(in the rows, 128 means zero)
The rows of Y fall into 4 groups, and each row is roughly a mix of its group's hidden directions.
Y:
[[148 127  96 115 133 106 194  88 158 100]
 [125 120 128 156 139 106 150  91 208 130]
 [207 133 108 124  93 111 106 155 112 134]
 [117 119 108 159 148  97  84 110 120 195]
 [137  97 131  96 145  90 124  84 139  65]
 [139 138 158 109 118 169  73 151  96 173]
 [141 101 102  99 134 109 142  80 159  69]
 [ 90  95 135 163 104 186 132 133 110 168]
 [129 123  92 112 139 139 162  76 141  65]
 [136 122 107  96 130 135 112 186  62 119]
 [106 110 128 151 188 107  74 153 138 156]
 [131  94 127 137 204 104 106 168 125 119]
 [136 117 110 101 138  87 110 206 113 120]
 [173 126 127 127 111 100 138  56  91 139]
 [200 156 108 144  94 154 113 135 107 153]
 [ 81 110 133 137 101 168 133 128 103 193]
 [126 171 177 198 146 119 124 137 137 122]
 [127 130 141 108 105 168 157 120 139  50]
 [ 64 113 160 124 168 119 167 143 135 159]
 [133 131 180 182 134 105  97 142 100 168]
 [143 128 103  90  53 121 133 102  99 114]
 [142 124 108 137 130  97 194  95 168  97]
 [114 109 113 161 129 113 128  83 203 137]
 [128 122 179 138 119 150  74 166 113 172]
 [137 142 151 111 115 163 170 139 124  54]
 [166 172 105 133 122  69 134 135 121  81]
 [144 139 118  86  94 135 121 193  83 119]
 [156 112 103  84 146 106 125 103 131  59]
 [128 109 106 111  47 100 114 143 149 108]
 [141 129 114  56 154 185 119 125 119 117]
 [122  94 104 144 160  85 142 176 171 105]
 [116  94  87  52 141 150 128 143 128 117]
 [145 175 129  95 119 151 106 161 103 186]
 [163 133 144  86 148 140 111 191  88 123]
 [117 100 116  74 122  86 149 115 162  80]
 [119 162 153 132  72 163 166  98  96 115]
 [102 122 153 174 119 173 130 137 104 188]
 [114 144  73 114 151 130 141  85 101  75]
 [ 93  86 116 120 119 193 129 105 148 165]
 [ 85  76 119 162 147  99  92 107 129 160]
 [ 94  77 122 129 116 195 146 132 155 147]
 [108  72 130 122 138 203 109 124 124 135]
 [133  88  99 126 106 112 167  76 154  88]
 [105  77 122 129 128 204 138 116 139 148]
 [116 134 140 155 207 132 108 135 153 165]
 [125 178 121  97  68 140 142 142  85 145]
 [142 142 134 112 100 164 129 115 139  46]
 [124  76  80 138 161  91 137 158 145  97]
 [128 125 170 117 119 162 185 155 117  77]
 [141 178  96 108 106  58 128 136 137 114]
 [108 116 141 172 115 186 135 143  91 173]
 [111 112 106  75 136 166 142 152 175  90]
 [135 114  85  45 131 153 136 135 123 136]
 [128 127 152 122  98 139  80 171 109 189]
 [103  80 139 126 132 201 119 160 132 143]
 [131 143 135 124  91 162  68 120  81 160]
 [130 114 123 118 189 100  70 147 106 156]
 [ 48  88 127 134 152 133 139 113 156 135]
 [117 100  87 127 116  86 181 113 165  99]
 [126 129 105 132  96 199 154  85 102 120]
 [138 109 115  84 139  92 131 109 173  70]
 [116 154 148 120  45 145 127 120  93 122]
 [122 113  99 152 136 111 103 116 128 211]
 [156 147 135  95 101 159 151 170 144  71]
 [148 174 141  92 130 133 154 152 130  61]
 [123 110 107  71 124  82 142 101 158  86]
 [131  98 108 143 135 104 117  86 203 134]
 [125 147 157 158 134 159 112 171  81 176]
 [137 113 111 135 205 119 131 171 163 135]
 [119 121 146 140 130 174 123 154  56 162]
 [106 113 151 160 144 101  71  83 112 159]
 [151 172 121  92 135 111 132 147 133  56]
 [ 75 127 192 102 149 132 158 149 143 120]
 [190 165 142 133 105 125 102  84  94 128]
 [142 115 127  71 154  87 133  88 147  85]
 [151 173 134 125 135  52 104 123 134 102]
 [168 196 121 135 140  81 128 147 156 127]
 [167 116 124  58 143 140 159 142 143 165]
 [158 171 112 108 136 121 130 165 126  58]
 [116 137 161 209 129  93 112 118 110 126]
 [126 149 135 112 129 162 120 199  75 131]
 [117 107 151 159 135 194 124 145  86 164]
 [126  90 116  54 146 118 130 100 128  90]
 [145 161 128  99 118 157 161 166 140  65]
 [148 158 134  75 146  63 135 139 106 108]
 [140 120 104  76 133  85 120 112 161  73]
 [154 167 122 108 133  56 103 130 121  91]
 [107  78 159 152 147  79 106 129 107 168]
 [146 139 132  94 129 148 134 186  63 113]
 [128 166 112  94  55 125 151 138  97 130]
 [185 148  78 141  94 143  91 104 124 123]
 [105  65 138 114 132 184 136 129  87 120]
 [143 154 124 119 120  53 139 141 154  82]
 [ 54 112 171 131 165 127 149 109 132 123]
 [114 169 159 142  94 169 173  98  97 122]
 [137 135 140  97 118 139  91 193  76 131]
 [122 112 142 136 178 115  96 202 120 126]
 [152 137 174 192 149  91 136 107 110 146]
 [118 124  71  86 174 109 158 115 107 101]
 [134 142  78 127 125  94 188  91 143 101]
 [121 142 135 115 118 181 179 152 138  72]
 [ 94 101  79  98 135 137 140 117 145  66]
 [135 190 124 135 115  66  90 138 134 144]
 [145 141 176 176 122 117  94 127  91 173]
 [143 101 109  97 138 105 146  88 157  64]
 [ 90  85 103 133 127 159 191 141 145 148]
 [119 108 141 155 146  87  91 109 108 193]
 [129 144 179 147 133 158  70 151  98 157]
 [135 115  73  56 142 136 156 114 124 116]
 [133  98 111 100 127  94 146  90 159  65]
 [124 136  87 108 177 103 182 117 140  90]
 [148  97 100  60 152 155 138  95 111 113]
 [172 175 110 101 106 149 133 136 135  69]
 [139 110 101 131 159  94 121  95 198 148]
 [202 164  91 123  93 143 118 136 121 130]
 [120 167 152 142 100 171 168  72 123 135]
 [152 104 135 123 193 143  82 153 160 146]
 [130  93 113 150 155 103 127  78 191 127]
 [158 151 150 108 152  60 135 133 116  84]
 [187 167  92 122 108 116  89  97 120 109]
 [162 177 137  97 129 139 174 167 121  91]
 [150 149 145 176 153 103 126  80  77 132]
 [130 152 143 113  43 159 137 119 108 119]
 [106 119 120 164 126  98 129  93 203 140]
 [118 121 109 156 151  89  75 107 120 183]
 [202 172 110 123 105 126 108 128 108 104]
 [114 100 146 145 137  77 117 193 132  94]
 [122 103  95 159 142 100 108 103 117 198]]
Each list below has four rows that fit no group; the rest each fit one group, if only roughly. Name those rows in the order they come.
- j915: [149 179 150 148  93 146 101 137 108 183]
- j323: [128 166 136 196 100  98 117  95 110 146]
- j602: [119  98 161 123 139 149  65 145  88 162]
- j308: [166 179  98  90 123 130 170 157 134 101]
- j77: [104 156 137  81  92 168 138 107  78 140]
- j988: [113 123 174 160 145 149 131 137  72 177]
- j257: [127 140 144 126 134 131  79 159  72 182]
- j488: [121 172  88 118 126  75 151  96 164 111]
- j478: [143 141 128 127  86 143 124 175  58 146]
- j373: [194 167 144 128 111 120  95 130  99  93]
- j86: [ 74  93 127 128 148 137 181 119 139 174]
- j863: [104 130 118 168 124 120 115  69 183 100]

j77; j488; j478; j863
- j879: [150 154 136  90 127 142 139 201  90 123]
- j241: [112  63 138 140 154 174 128 146 108 167]
- j809: [104 131 130 136  48 152 154 118 118  92]
- j852: [ 97  66 121 104 127 187 149 110 123 141]
- j207: [158 103 120 112 198 106 117 167  98 126]
- j476: [112  76 103 112 175  87 163 131 134 100]
- j960: [144 140 120  60 136 183 140 146 159 116]
- j780: [ 92  89 143 131 131 208 140 120 130 119]
- j348: [122 127  88 136 201 122 112 101 121 168]
- j205: [107  89 132 168 122 112 144  76 173 158]
- j47: [147  95 116 154 118  94  90 126 118 196]
- j210: [123 141 160 137  62 132 154  79 108 104]
- j937: [198 188 130 142 106 111 117 115 134 130]
- j712: [138 180 152 151 120 163  83 116  82 149]

j241; j780; j205; j937
- j576: [190 164 127 135 127  99 142 124  77  97]
- j215: [134 107 110 114 168 104  86 135 117 196]
- j665: [106  78 102  74 129 173 115 132 139  97]
- j458: [116  92 136 165 136 107 116  67 178 119]
- j659: [127 119 101 103 107  96 122 148 186  72]
- j36: [132 159 178 102 132 148 171 163 130  81]
- j387: [162 148 100 101 127 134 178  66 147 134]
- j259: [144 149 123 154  48 153 141 107 103 138]
- j523: [132 175 131 104  99 146 162 173 113  79]
- j229: [118 182 135 134 105 165 152 135 129  63]

j215; j259; j523; j229
- j186: [167 132 139 111 168  95 108 137  99  66]
- j339: [154 146 107  91 145 145 142 172  64 139]
- j147: [137 181 167 184 126 107 126 135 118 169]
- j267: [156 175 170 142 146 146 101 126  86 170]
- j766: [ 43 105 111 127 121 126 145 149 126 160]
- j929: [145 139 155  73 140 159 152 142 126  67]
- j770: [139 100  96 166 114 123  95 105 113 194]
- j718: [130 174 148 112  89 142 152 148 127  63]
- j636: [109 102 138 168 182 112 102 152 178 132]
- j474: [128  74 139 157 134 111 138  92 180 166]

j766; j929; j718; j474
- j465: [142 171 122 105 118 146 136 157 142  53]
- j996: [ 74  98  97 133 136 137 148 131 151 190]
- j706: [156 162 139  96 151 160 109 184  95 153]
- j900: [133 169 131 135 107 152 186  70 110 120]
- j821: [118 132  77 124 106  89 183 102 157 104]
- j948: [143 125 113 106 180 110  80 177 148 154]
- j70: [173 127 147 197 142 101 102 144 123 156]
- j867: [123 183 152 158 106 162 133 135 104 183]
- j282: [ 84  81 127 132 119 120  79 116 110 180]
- j152: [116 134 165 159  69 160 150  89 126 101]
- j279: [130 112  86  66  86 164 142 114 151 128]
- j156: [132 168 169 120 141 134 168 113 150  65]

j70; j867; j282; j156
- j855: [137 162 138 146  90 159 156 125 157  64]
- j551: [114 127  88 155 140  94 166  85 119  78]
- j763: [141 119 167 184 162  88  86 142 117 130]
- j157: [152 161 155  95  94 138 166  71 111 121]
- j837: [135  96 118 158 150 211 116 126 136 135]
- j701: [ 84  68 166 113 170 151 127 128 134 112]
- j495: [159 155 109 111 165 128 181  81 136  97]
- j657: [114 100 128 162 157 122 105  83 187 152]
- j330: [117  79 126 131 139 105 144  98 202 127]
- j640: [156 169 130  95  70 126 157  90 103 129]

j855; j763; j701; j330
- j849: [100 114  86  64 165 142 124 163 128 117]
- j18: [107 123 101  86  98 188  92 123 129  97]
- j317: [ 93 131 139 160  78 169 123  74 113 119]
- j772: [116 111 100 122 119 130 163  93 171  64]
- j967: [128  80 141 126 103 195 136 108 102 160]
- j730: [144 167  95  91  79 144 167 100 110 139]
- j425: [ 58 114 143 143 130 119 167 140 164 164]
- j332: [140 152 135 166  68 136 175  94 107 143]
- j176: [139  91  90 167 128 108  84 144 127 180]
- j463: [143 172 129  95 137 168 152 156  69 128]
- j346: [157 118 132 121 115 141 160 128 169  52]

j967; j425; j332; j346
